In the data rows, zero lies at 4.5, halfway between 4 and 5.
Here are some points:
[4 4 5 5 6 6 5 3]
[6 4 5 5 8 5 6 7]
[4 4 6 5 3 3 3 5]
[5 3 4 7 3 5 3 3]
[4 6 5 4 7 5 8 5]
[4 5 3 5 3 6 7 3]
[4 3 3 7 3 8 4 2]
[4 5 4 4 0 4 5 3]
[2 5 3 1 0 5 5 5]
[3 3 5 6 2 5 3 5]
[5 7 4 6 9 4 4 4]
[6 5 3 5 4 7 3 2]
[7 7 4 4 2 5 9 7]
[5 4 6 3 2 3 4 3]
[5 3 8 4 6 4 4 6]
Then 10 other points, each followed by its number:
[2 4 7 4 6 6 3 5] 0
[6 5 4 2 6 5 7 7] 1
[5 4 0 4 0 3 7 5] 2
[4 3 5 5 2 5 4 3] 3
[3 2 6 9 3 4 0 3] 4
[5 3 5 4 6 5 3 4] 5
[7 8 3 3 5 6 7 6] 6
[6 5 5 3 5 3 6 5] 7
[5 5 6 4 7 4 4 4] 8
[5 7 2 6 6 3 4 3] 9
Which of these numbered points is nearest to each point below, looking only along the 3 directions in which the first points spread most? Its number follows each.
[4 5 5 3 5 2 5 6] > 7
[4 4 4 3 3 2 5 7] > 7
[5 5 2 8 4 6 6 3] > 9
[4 3 5 5 6 6 4 4] > 5
[8 6 5 1 6 2 9 6] > 1
[2 1 8 9 3 3 0 3] > 4
[5 6 8 6 7 4 5 5] > 8
[3 5 0 5 0 3 6 6] > 2
[4 7 2 1 5 5 9 6] > 6
[5 3 3 4 1 5 7 4] > 2
[6 5 3 1 2 3 7 6] > 2
[5 5 5 7 5 5 6 3] > 9
[4 4 5 4 3 3 6 6] > 7
[5 6 3 3 3 4 6 3] > 2
[5 8 4 5 6 6 4 4] > 9
[5 4 6 5 5 5 3 3] > 5
[6 7 2 3 4 5 7 5] > 6
[7 9 7 1 8 4 7 8] > 1
[4 4 3 5 6 7 4 4] > 9
[4 2 6 5 6 4 3 5] > 0
[9 9 5 3 7 4 6 5] > 1
[5 6 6 4 9 4 4 4] > 8
[7 1 6 5 4 3 1 6] > 0
[5 3 4 5 6 5 4 4] > 5
[2 4 5 4 5 3 3 6] > 0
[5 4 5 6 7 3 6 4] > 8
[5 5 0 5 4 5 4 4] > 9
[4 6 4 4 6 5 4 3] > 9
[5 4 5 6 5 5 6 3] > 9
[6 4 1 4 2 6 5 4] > 2
[6 7 5 4 6 5 7 5] > 1
[5 4 8 3 4 5 3 5] > 0
